Each row is where one point has got to under a steady rotation. How many steps took it there?
The counts run from 0 to 734.
[ 95  99 139 121 117 109 141 130 152 120 121 111 168 174 106 124 162  96
 135 113  98 119  93  91  96 160 140 106 101 132 142  91 139 119 127 175
 154 124 146 123  90 189 115 147 105 106 124 161 116 126 127 147 108 123
 106  88 159 176 124  95 117 120 131  83 163  87 123 125 152 175 124 149
 157 142 202  97 128 118 151 166 132  86 151 135 113 169 150 180] | 104
[104 116 126 115 120 132 168 147 105 129 143 171 173 200 133 109 152 102
 152 127 100 115 147 126 115 137 133 117 147  65 127 122 169  83 132 135
  98 108 178 132 115 142 135 103 133 129 154 166 130 150 121 125 110 142
 113 144 150 134 114 110  91 163 172 111 167  96 150  87 142 135 109 184
 148 118 163 127 134  76  71 121  95 113 140  87 134 143  98 148] | 686
[ 92  96 156 128 171  93 187 100 116 144 158 135 173 176 123 122 118 111
 115 127 103 107 123 102 113 194 177 124 142 121 143 120 163  97 127 162
  96 120 120 116 148 119 129  99 177 125 142 148 100 119 132 132 136 146
 143 135 107 158  73  94  78 145 138 124 154 143 170 125 135 181 110 170
 122 123 158 126 155  68 101 147 122 130 145 111 121 144 113 167] | 423
[125 117 168 160 113 130 144 172 183 129 129 124 138 185 142 147 155 144
 113 139  77 124 110 101 120 128 107 142 101 123 117  95 112  98 124 133
 153 104 178 121 120 157 138 164 131 118 136 177 127 119 142 149  93  84
 138 112 162 141 112 121 103  55 129  83 122 151  99  80 166 160 101 125
 159  98 186 126 117 100 136 121 132  96 125  92 112 143  97 124] | 656
[ 90 136 164 174 144 100 135 143 148 142 137 110 135 170 127 151 108 146
  81 138  87 106 124  81  80 143  94 135 149 122 157 133 112  88 132 152
 109 143 178 138 163 103 106 108 187 126 118 181 121 104 153 147 123 148
 123 149  93 146  68 106 104  92 147 100  82 172 129 100 146 161 111 169
 129 144 164 160 135  81 113 135 133 149 128  79 118 101  97 116] | 325
[ 75 174 109 126 113  75  92 125 119 126 141 126 154 143 112 137 130 122
 106 123 105 112 110 101  93 178 114 141 162  93 119 121 120  96  83 209
 137 126 189 130 121 129 103 149 145 114  96 177 124 136 118 170 106 156
  99 157 105 166 113 139  91 150 131  92 113  88 149 147 103 159  85 170
 137 166 140 164 128 143  96 145 107 107 162 109 130 107 119 159] | 220
[152  93 152 103 106 137 166 126 155 136  96 203 165 160 124 134 195 146
 154 104 130 142 166 144 171 120 127  94 150 119 102 106 158 125  82 129
 160 141 157 122 128 157 130 166 131 127 133 172 118 149  67 138 106 106
 101  97 193 173 143 148 121 159 139  91 152 164 120 143 134 141 107 163
 125 106 135 106 141 126 118 166 109  91 134 115 161 167 154 153] | 456
[ 60 168 174 145 111 102 112 140 147 170 153 123 164 183 142 124 141 112
 103 107 116 102  97  85 140 161  93 132 113 124 159 125 115 129  90 152
 150 137 179 110 133 151 117 158 108  83 109 206 154 109 155 117  94  76
  73 129 149 172 123 156 121 137 150  99  98  94 118 152 169 153 129 162
 157 147 140 124 143  72 109 127 104 109 121  91 149 127 120 138] | 576
[120 108 187 137 123  92 171 100 119 120 109 127 163 115 118 133 127 172
 121 117 106 104 133 144 129 149 137  92 164 166 120 124 120 147  82 198
 134 124 164 141 157 127 123 165 148 127 118 143 124 129  85 173 171 156
 131 161 145 160  75 149 128 153 139  95  89 189 126 153 119 140  97 150
  86 116 103 109 160 105 135 191 107 107 150 107 171 122 136 135] | 443
[ 87 166 131 133  84 108 138 139 138 112 111 120 161 168 109 109 155 102
 118 105 130 107 133  93  97 116  54 154 169 126 162 148 115 121  84 166
 151 137 175 129 114 100 121 166 160 103 142 214 135 151 130 141  85 126
  98 140 124 153  94 144 147 134 172  90  87  87 125 116 152 116 125 151
 133 146 141 137 125 127  98 151 122  60 162 114 131 125 129 156] | 570
[ 71 140 161 177 124  99  89 136 139 135 149  98 155 176 127 135 102 144
  92 128 105  91 105  84 108 131 105  89 128 116 113 159 124 131 145 162
  91 111 181 160 153 102 127 119 135 123 100 130 154 120 141 122 144 154
  95 157  91 168  95 178 104 157 140  98 146 152 123 123 151 150 116 132
 115 129 122 131 132  74 103 178  95 152 132  87 130  87 105 139] | 331
[116 156 149 133 155 106  79 107 153 184 173 167 135 169 141 156 119 182
  87 137  90 120 110 109 144 163 139  86 127  97 106 131 145  81 104 168
 144 133 150 123 165 143 116 128 121 130 101 147 147 101 107 126 121 124
 121 168 101 179 134 157  82 160  99 110 166 150 143 150  92 175  87 168
 128 129 112 155 150  76 105 118  93 151 116  86 146 116  94 150] | 323
[ 80 156 152 171 107 103 125 102 129 125 137 133 163 152 100 126 123 163
 105 126 107  99 147 115 121 162 106 113 165  94 114 158 118 123 117 163
  88 108 170 135 160  94 147 148 141 128 127 160 141 164 113 116 108 148
 125 201  85 156  60 177 107 162 162 116  88 139 117 128 142 128 109 126
 134 102  97 137 149  74  84 109  86  95 127  96 135 112  64 135] | 681
[162 102 157  92 107 126 165 122 112 142 102 187 162 180 122 150 183 158
 164 131 114 159 166 141 140 100 126  54 144  93 121 120 157  85 121 140
 138 159 166 141 120 170 131 110 129 136 145 137 108 133  89 108 126 158
 128 117 190 152 152 123  99 180 154  92 152 163 140 118 120 119 125 178
 118 116 152 113 144 105 103 168 106 144 138 115 131 155 147 133] | 530
[111 116 179 131 113 107 181 117 140 116 120 112 173 192 127 111 157  94
 121  99 138 107 115 103 114 136 126  87 152 135 144 140 141 118 149 153
 103 155 129 152 112 123  85 127 173 117 159 152 125 136 132  98 139 174
 127  81  89 178 123 123 152 144 130  90 182 127 171 132 121 139 149 160
 126 134 155  84 164 120 115 220 139 117 136 141 147 118 141 196] | 624
[131 144 146 157 103 146 133 130 108 141 135 178 147 172 112 157 174 145
 128 149 125 154 151  98 138 103  81 128 139  92 162 113 134 102 134 115
 132 125 202 131 144 153 149 119 115 124 135 167 126 108 116 107 133 139
  86 142 178 153 128 131 100 129 179 110  98 155 104 113 180 137 127 181
 145 109 132 137 113  89  79 104 122 153 104  65 129 149  91  96] | 143
[122 132 180 183 112 133 157 100 125 145 154 135 156 157 108 152 149 154
 110 159 102 149 111  75 127 162 146 114  99 123 165 116 126 112 165 151
 110 134 154 136 161 145 150 133 112 119 135 134 129 114 110  99 162 151
 122 113 145 174  98 116 100 123 154 112 110 150 115 135 190 173 124 157
 144  92 133 110 157  71 113 133 137 170 103  82 105 157  72 122] | 149
[135 172 181 152  97 124  85 134 190 162 132 135 133 178 135 155 150 162
  81 122 105 138 103 109 161 128  88  98 121 139 108 138 109 148  94 134
 157 135 154 112 146 149 123 188 110 116 110 157 148 123 110  97  93 102
 115 104 130 186 148 173 120 131  91  79 152 144 103 138 135 142 107 103
 143 124 103 107 165 123 166 155 106 127 114 110 163 137 120 149] | 561
[128 140 126 132 107 129 143 102 157 135 154 181 145 132  98 166 171 110
 122 134 124 178 129 104 138 197 147 142 139 123 117 103 129 105 105 159
 141 137 128 109 121 125 134 175 142 126 121 159 109 144  77 115 117 130
 113  77 144 177 124 127  76 123  90 111 173 112 148 162  98 183  89 149
 156 104 132 153 162 140  98 118 127 134 140 122 140 175  93 177] | 126
[154 127 152 104 109  94 150 132 135 113  85 141 159 142 115 154 161 144
 130 124 117 145 144 117 105 130  74  80 179 143 131 138 108  96 102 163
 155 169 163 147 121 132  92 147 170 146 150 158  99 152 110 147 136 188
 158 107 117 153 130 108 136 146 131  71 109 166 128 112 105 131 119 136
 112 120 149 144 154 156 154 210 134 115 163 138 150 127 155 139] | 273
[115 102 150 184 124 128 139  93 131 136 125 120 136 131 104 144 124 187
  72 114 114  99 141 103 151 115 131 115 158 137 116 107 133 140 102 174
 108 124 180 159 186  86 132 144 127 119 108 155 122 110  96 145 143 139
 108 165 110 199  89 167 137 135 156 102 108 206 111 149 137 140 106 154
 104 131  91 124 129 101  87 163 112  99 130  78 147 103 105 116] | 614
[163 105 159 128  80 124 161 141 156 116  98 144 149 141 129 161 188 150
 122 108 103 139 137 141 153 105  83 111 143 136 125  79 104 123  90 140
 175 140 190 132 125 174 132 180 129 120 128 164 128 126  85 146 134 122
 110 108 194 156 143 134 132 101 123  65  99 154 105 129 142 144 110 151
 132  97 139 107 129 141 138 165 129 112 141 103 153 147 144 115] | 9
[165 136 169 135  98 127 163  92 146 118 109 116 177 146  87 127 182 178
 116 121  88 164 130 122 122 174 168  82 140 137 128 102 130  92 136 177
 140 141 117 143 134 156 139 194 114 136 152 116 115 146  80 101 143 172
 192 128 120 173 104 104  97 130 129  96 118 142 108 131 126 139  98 114
 144  88 140 106 166 131 159 145 123  87 128 153 111 181 113 139] | 640
[135 126 157 163 124 103 129  99 151 128 142 170 150 144  88 152 143 140
 120 158 140 163 143 105 111 186 135 112 151 119 105 139 127 115 132 157
  98 118 127 108 149  92 134 148 175 160 130 120  97 149 101 102 151 166
 108 103  98 179  91 141  81 147 109 134 158 158 157 143 126 177 108 122
 133  91 116 147 185 106  95 155 118 152 139 106 143 168  60 170] | 505
[ 96 168 177 127  93  84 122 131 113 135 119 154 183 141 111 146 144 152
 149 138 107 138 122 130 107 186  84 101 132 109 139 161  96 126  91 168
 134 133 190 128 126 135 123 148 130 120 133 163 145 145 126 115 133 140
 101 169 135 146  98 163  86 190 165 115  59 118 120 161 140 143 121 136
 121 106 109 142 163  87 129 132  86 150 142  96 147 146 112 140] | 584
[134 128 136 104 126  93 135 100 155 119  97 153 163 122  85 124 175 142
 144 136 105 175 132  88  96 172 122  87 157 157 108 144 136  92  96 178
 145 170 108 123 130 142 107 157 133 142 154 145  78 144  97 113 102 126
 138  99 132 166 106 121  98 181 120 109 135 152 142 127 100 167 117 115
 115 120 151 148 144 134 146 189 112  96 172 154 123 188 149 161] | 646
[150  80 138 151 153 132 150  90 149 147 135 142 125 137  92 163 149 166
  99 135 117 159 126  94 132 151 173  94 147 149  96 110 151 112 121 164
 118 163 121 151 156 127 117 124 141 148 135 112  81 102  84 122 157 152
 141  95 116 209 112 113  96 132  92  98 189 191 142 133 103 186  99 146
 109 122 134 141 154 116 112 185 133 138 133 115 113 153 121 139] | 438
[122 110 115 123 124 130 141  90 165 138 134 122 140 166 100 107 155 113
  82 109 111 113 114  90 124 142 153 110 169 144 108 111 170 121 111 182
 125 140 102 148 124 111 106 151 145 124 123 154 107 123  83 127 101 141
 134 101  95 221 110 135 120 137 107  94 208 124 141 124 101 147 106 133
 135 144 149 135 138 142 111 177 131  57 157 138 126 142 145 193] | 728
[121  85 142 149 165 133 129 130 154 178 133 131 131 194 150 128 128 174
  70 122  75  90 118 106 158 108 154  79 127 135 123 119 172 111 112 149
 131 161 145 156 147 145 116 103 108 115 119 152 119  79 127 130 105 101
 130 143 139 192 141 139 110 132 128  89 179 183 101 103 110 142 108 152
 120 155 155 117 113  83 118 166 113  90 117  88 133 112 146 123] | 263
[144  95 156 166 118 144 170 110 140 120 158 112 170 167 126 130 136 144
  94 117 100  93 131 134 154 131 176 115 145  97 121  69 147  96 147 177
  96  94 160 164 147 140 153 128 145 133 126 141 158 127  90 148 146 173
 158 163 112 175  98 112 121  89 129  85 173 146 126 120 143 123  93 163
 145 109 137  97 130 108  79 137 118 105 121  87 134 116  86 142] | 343
[139 163 165 125  64 134 119 172 179 135 113 164 159 180 142 147 188 135
 126 118 112 150 131 127 125 100  58 101 144 108 113 136 117  95 104 104
 154 137 184 128  90 158 115 173 157 138 138 166 158 155 112  96  98 117
 121  93 142 136 169 145 127 121 127  73 160 115 111 100 130 125 127 124
 158  92 159 120 149 135 132 143 118 119 130 108 162 124 123 134] | 292
[121 149 146  98 122 103 106 126 123 145 128 193 159 165 102 141 154 169
 165 149 107 164 152 120 128 161 114  86 139  82  99 150 145  85  93 155
 131 129 173 114 141 140 151 134 114 134 126 157 119 157 109 113 105 117
  98 151 165 146 116 154  67 203 144 131 135 145 125 132 133 167 106 141
 120 118 123 150 139  80  80 128  92 133 157  97 134 174 109 130] | 315
[139 116 115 147 123 135 136  96 174 130 116 128 129 176 109 120 161 141
  75 106 117 117 136  72 118 103 119 105 192 149 113 133 161  94 116 143
 120 166 114 146 136 101  96 124 166 138 149 161  98 124  93 111 103 147
 141  93  76 191 127 130 133 115 125  90 201 162 127  86  98 117 110 129
 124 141 150 132 125 148 116 198 127  79 137 134 132 118 123 155] | 452
[109 149 181 146 113 127 127 119 151 162 126 101 152 182 141 124 145 157
  57  99  84  96  91 100 141 110 105  73 122 139 170 139 116 121  94 161
 176 162 154 150 130 162 105 155 103  96 122 173 155  88 119 120 114 128
 144 147 118 192 126 141 148 137 146  69 113 119  95 138 132 113 114 152
 133 152 131  94 147 105 148 165 114 103 110 114 141 104 158 131] | 636
[118 151 150 117 139 102 169 104 140 141 110 173 160 144 101 137 161 134
 127 124 110 142 153 117 122 194 102 146 168 122 155 136 121  97  71 149
 167 145 144  73 154  87 131 159 184 125 131 198  96 152 108 132 104 112
 144 129 124 143  85 122 100 147 148 126  65 136 132 141 132 148  99 142
 136 123 119 163 158 109 121 113 115 109 145 107 136 161  93 147] | 578
